(in the rows, 128 means zero)
Named turns come first, each shown by rows before and after it. Which turns, in which order, take the first row of each pair that follows to the second? Write the first one first, as in the answered first pair.
z256:
[136 105 171 105 105 129 136 112 132 164 144 164] |-> [150 147 151 106 177 128 112  97 100 138 151 148]
[145 118 109 133 124 122 130 120 129 131 107 135] |-> [136 113 123 126 114 112 137 124 129 131 135 147]
[133 159 125 158 167 175 122 101 148 130  96 108] |-> [104 119 157 145  94 169 150 123 172 150 126 137]
z360:
[114 137 114 135 133 126 128 127 121 115 126 127] |-> [109 131 119 131 127 124 131 131 120 123 135 130]
[ 99 142 110 146 134 111 140 115 104 137 116 122] |-> [ 93 126 130 129 108 109 146 129 116 142 147 137]
[ 87 171 115 164 187 116 134  85  84 106 104 122] |-> [ 49 149 136 152 134  87 161  93  91 121 149 150]
[150 108 120 130 119 144 152 157 126 175 135 137] |-> [162 114 114 132 128 151 142 157 126 171 127 135]
z609:
[131 141 130 127 119 107 122 138 127 127 156 150] |-> [152 146 119 129 141 123 105 137 123 117 137 132]
[118 123 115 123 125 146 115 152 137 153 107 133] |-> [ 96 129 116 121 127 123 126 145 125 152 120 144]
[120 141 127 116 155 112 129 125 114 112 154 137] |-> [160 127 135 112 141 153 111 137 134 112 127 127]
Pairs:
(2 to 3 turns a pair)
[ 97 158  86 164 174  82 151  89  89 133  82 111] |-> [162  81 165 105  56 176 124 161 163 139 130 136] -> z256 z360 z360
[134 111 121 145 119 121 137 129 128 131  97 119] |-> [132 124 114 148 136 114 137 124 120 129 103 115] -> z609 z609
[111  92 144 136  86 129 143 138 162 145 109 143] |-> [156 136 134 115 166 154  88 140 138 100 139 124] -> z256 z609
[107 125 116 162 145 116 141 118 107 143 121 110] |-> [131  97 137 149 106 155 129 142 133 146 118 114] -> z360 z609 z609
[148 120 136 114 103 158 107 151 143 120 131 121] |-> [ 98 146 119 122 132  99 129 128 116 118 163 132] -> z360 z256 z609
[139 147  95 156 138 122 124 103 129 113  77 103] |-> [ 98 119 129 134  73  92 153 120 146 133 141 140] -> z360 z360
[118 139 132 108 136 131 104 140 113 105 167 143] |-> [ 87 122 114 144 113 103 146 119 116 129 115 143] -> z256 z360 z360
[116 113 110 155 126 133 136 104 138 137  72 140] |-> [101  99 134 139  91 122 144 116 146 144 113 158] -> z609 z360
[129 118 144  92  77 146 125 152 165 149 148 140] |-> [ 92 138 136  96 100 105 136 134 141 147 176 152] -> z360 z609
[162 121 129 111 167 142  78 136 122 102 199 135] |-> [164  75 110 165 110 166 117 129 151 141  73 111] -> z360 z256
[115 156 106 163 118  80 137 111 142 142 106 127] |-> [121 143 113 167 100  94 139 115 151 147  94 129] -> z609 z360
[153 135  93 142 161 151 119 113 126 119  71  99] |-> [172 129 129  97 152 168  90 139 137  97 151 119] -> z256 z256 z609
[ 88 142 121 142 120 112 161 128 115 144 124 139] |-> [ 90 139 136 128 111 117 153 138 120 137 158 145] -> z256 z360
[132 141  87  98 176  97 105 115  86 124 104 131] |-> [168 111  99  96 141 147  94 128 111 130  70 120] -> z360 z609
[134 107 165  97 142 133 110 139 113 118 189 141] |-> [149 134 140 116 193 137 100 121  95 111 149 118] -> z609 z360
[ 93 145 115 107 170  86 127 112  98 128 189 133] |-> [145 153  91 130 205 134  98 109 100 116 115  96] -> z360 z609 z360
[ 72  98 144 102  70  83 203 114 143 164 198 177] |-> [210  81 140 105  85 221 133 144 178 145  93 116] -> z609 z609
[112 128 118 153 127 109 147 113 131 143  99 121] |-> [108 148 114 140 151  96 139 114 119 124 131 126] -> z256 z256
[ 66 118 106 162  89 121 160 128 151 160 128 146] |-> [120 165  82 159 182 149 104 118 124 118 117 111] -> z256 z360 z256
[117 122 143  77 125 131 119 135 140 122 180 140] |-> [155 110 139  87 117 171 108 139 157 127 134 122] -> z609 z360 z609
[147 124 133 111 114 165 112 161 139  77 172 129] |-> [156 109 130 126  94 179 122 164 149  91 128 121] -> z256 z256
[136 120 119 150 109 144 131 115 140 133  84 115] |-> [117 108 129 145  86 129 146 117 145 140 106 132] -> z360 z360
[117  81 152 131  66 146 157 135 145 153 132 143] |-> [180 104 141 121 123 193 106 138 135 125 121 117] -> z256 z609 z256
[144 114 144 126  98 146 148 143 143 137 170 133] |-> [150 109 140 134  89 152 154 140 148 146 139 127] -> z360 z360 z256
[ 89 151  76 188 200  84 141 110  94 167  85 101] |-> [171 113 103 175 159 179 103 146 135 166  39  82] -> z360 z256 z609
[112 161 103 131 152 111 131 115 118 111 153 146] |-> [121 124 107 154 101 136 148 119 143 137  92 145] -> z256 z609
[121 108 127 158  98 151 148 145  75 115  83 109] |-> [106 142 128 134 134 123 133 147  50  93 157 123] -> z609 z360 z256
[125 152 111 166 143 140 115 147 109 142  93 118] |-> [121 144 114 169 130 139 125 147 115 151  88 117] -> z360 z609
[144 155 140 101 152 127  98 129 115 114 187 136] |-> [164 126 119 148 124 162 119 123 137 142  67 107] -> z360 z256
[143 108 151 113  91 149 120 141 144 125 138 139] |-> [139 137 110 149 142 128 125 115 119 123  81 113] -> z256 z256 z360
[125 142 155  75 142  98 133 120 101  77 237 194] |-> [174 179  96 121 231 130 104  93  80  65 121 135] -> z609 z360
[144 110 119 116  34 158 160 170 133 145 134 145] |-> [ 91 146 103 116  79  90 175 148 100 138 183 161] -> z360 z609
[150 120 145 104 106 142  87 154 120 113 200 138] |-> [140 159 101 138 181 113  91 118  85 105 153 113] -> z609 z360 z360
[176 127 124 129 144 173 105 147 130 122 112 107] |-> [ 90 137 110 152 139  88 162 118 109 146 132 131] -> z360 z609 z609
[126  96 140 131  96 112 120 130 166 131 130 117] |-> [105 117 131 130 118  81 124 119 149 124 154 125] -> z360 z609
[173 152 130  99 193 145  76 140 101  90 170 119] |-> [202 122 132 116 159 188  76 149 128 103 108 105] -> z609 z360
[127 140 143 103 151 125  99 142 137 116 178 137] |-> [123 105 154 114  96 138 122 153 161 139 152 146] -> z360 z256 z256
[130 161 130  85 145 126 124 134 120 118 175 149] |-> [135 139 146  79 109 141 126 150 139 131 167 153] -> z609 z609
[157 124 110 135 134 146 128 122 131 131  90 105] |-> [124 104 137 121  83 123 152 131 143 144 133 132] -> z360 z360 z360
[164 113 153  85  86 161 111 186 123 153 152 128] |-> [166 169 102 110 182 135  98 152  77 132 120  99] -> z256 z360
[132 101 142 129  81 135 153 139 154 144 119 139] |-> [146 154 119 116 170 125 113 126 121 106 161 124] -> z256 z360 z360
[114 146 144  91 119 106 115 149 140 124 225 150] |-> [ 91 122 101 167  92  95 174 117 151 170  75 126] -> z256 z360 z256
[176 174 110 132 170 166  97 126 119 105 125 131] |-> [120 124 116 168  81 134 168 118 148 160  77 146] -> z360 z256
[160 143 122 118 168 153 100 131 120 107 121 107] |-> [133 119 153  94 118 133 115 146 134 116 180 137] -> z256 z256
[124  99 148 144 117 130 129 154 143 148 118 131] |-> [138 106 135 150 134 140 118 149 140 140  98 119] -> z360 z360
[135 167 119 159 171 105 132  99 110 117 107  86] |-> [172 139 167 110 125 149  98 142 137 106 167  97] -> z609 z256 z360
[140 142 100 146 152 126 114 116 139 123 109 123] |-> [120 138 120 126 133 107 119 125 139 120 168 147] -> z256 z256
[122 109 124 143 115 126 140 123 137 139  92 136] |-> [ 97 124 127 137 128 100 143 118 124 138 130 145] -> z609 z256
[176 112 158 107 100 164 107 153 136 123 135 133] |-> [167 150 114 142 157 144 108 120 106 118  82 107] -> z256 z256 z360
[138  96 137 150 108 167 161 125 157 145  81 131] |-> [164 111 161 109 123 184 122 143 155 118 146 139] -> z256 z609 z609
[113 142 143 105  99 112 147 135 123 114 173 162] |-> [110 170 108 134 150  95 153 109 100 110 128 141] -> z256 z360
[118 145 112 124 142 132 122 119  97 123 109 125] |-> [137 134 129 105 121 153 109 136 112 122 135 133] -> z609 z256 z360
[ 74 121 133 137 107  67 168  97 122 167 145 135] |-> [135  88 172 105  60 140 134 141 157 160 157 135] -> z256 z609 z256
[107 130  93 175 160 117 154  95 129 130  75 133] |-> [ 89 110 112 169 119 110 174 105 142 142  90 148] -> z609 z609
[106 147  67 162 160 124 161  98 118 146  63  98] |-> [ 85 145 127  91 132 100 141 130 121 128 224 146] -> z256 z256 z360
[104 121  97 151 106  84 128 118 108 133 142 141] |-> [112 114  87 160 105  95 130 115 108 138 115 130] -> z256 z256
[108 183 129 111 123  98  94 160  99 108 195  89] |-> [129 123 133 146  43 147 122 173 143 146  93  75] -> z609 z360 z256
[147 175 129 158 153 139  95 120 122  93 140 124] |-> [115 130 137 185  80 124 147 121 149 132 107 137] -> z360 z256 z360
[115 128  97 143 178  81 130 117  90 144 110 124] |-> [111  74 134 131  87  99 153 138 130 167 116 142] -> z256 z360
[ 67 165 134 128 162  70 148 120  89 126 190 144] |-> [ 54 156 115 158 146  66 172 107  91 148 127 134] -> z256 z360 z256
[116 132 107 157 135 127 136 116 125 139  93 103] |-> [100 143 108 152 148 111 140 109 118 134 108 111] -> z360 z256 z256
[119 141  93 160 115 113 135 118 116 144 124 145] |-> [121 129 115 134  91 122 130 137 127 143 158 162] -> z256 z360
[135 110 143 115 109 126 113 123 137 112 180 140] |-> [142 135 121 127 159 118 103 107 117 100 161 122] -> z609 z360
[142 161 125 111 167 123 105 114  95 106 135 127] |-> [101 119 148 117  84 106 152 121 120 144 143 153] -> z360 z256 z256
[195 126 132 122 127 155  79 118 121  97 151  97] |-> [114 112 111 173  81  89 155  89 119 145 102 113] -> z360 z360 z256
[169 135 131  92 180 160  92 152 135 111 175 107] |-> [ 88  92 148 112  89 101 167 144 154 161 176 145] -> z256 z609
[111 112 110 159 102 118 175 116 137 142  76 127] |-> [ 90 108 127 144  90  99 184 122 137 142 123 142] -> z609 z360
[105 159 114 123 163 110 184 134 106 129 152 107] |-> [ 97 130 129 126 109 120 204 144 131 149 140 116] -> z256 z256
[110 111 153 109  88 144 127 172 137 124 191 143] |-> [126 160 120 116 174 140  99 151 106  98 182 121] -> z360 z609 z609
[170 181 136  96 208 155  72 144  92  79 153 106] |-> [148 124 119 171 123 160 144 129 127 145   1  97] -> z256 z360
[122 109 107 134 111 133 142 125 133 146  91 129] |-> [125 138  94 126 163 128 122 118 112 125 108 122] -> z360 z256 z256
[165 128 112 154 100 163 115 138 133 135 100  95] |-> [127 142  91 173 122 120 133 118 117 145  89  96] -> z609 z256 z256
[197 146  77 130 156 168 114 130 171 116 124 117] |-> [129 108  89 148  79 120 179 127 188 162 126 151] -> z360 z256
[124 132 132 138 121 131 157 119 133 145  89 129] |-> [128 141 126 141 132 128 150 116 130 137  84 126] -> z609 z609
[147 145  99 159 184 142 105 113 115 112  69 103] |-> [101 142 145 105 151  94 118 133 113 108 204 152] -> z256 z256
[162 121 149 100 135 170  95 148 142 111 152 120] |-> [157 119 120 138 140 165 115 128 140 126  73 101] -> z609 z609 z256
[140 150 102 143 156 141 121 116 109 133  78  99] |-> [ 84 130 120 142 108  96 164 114 113 156 119 138] -> z360 z256
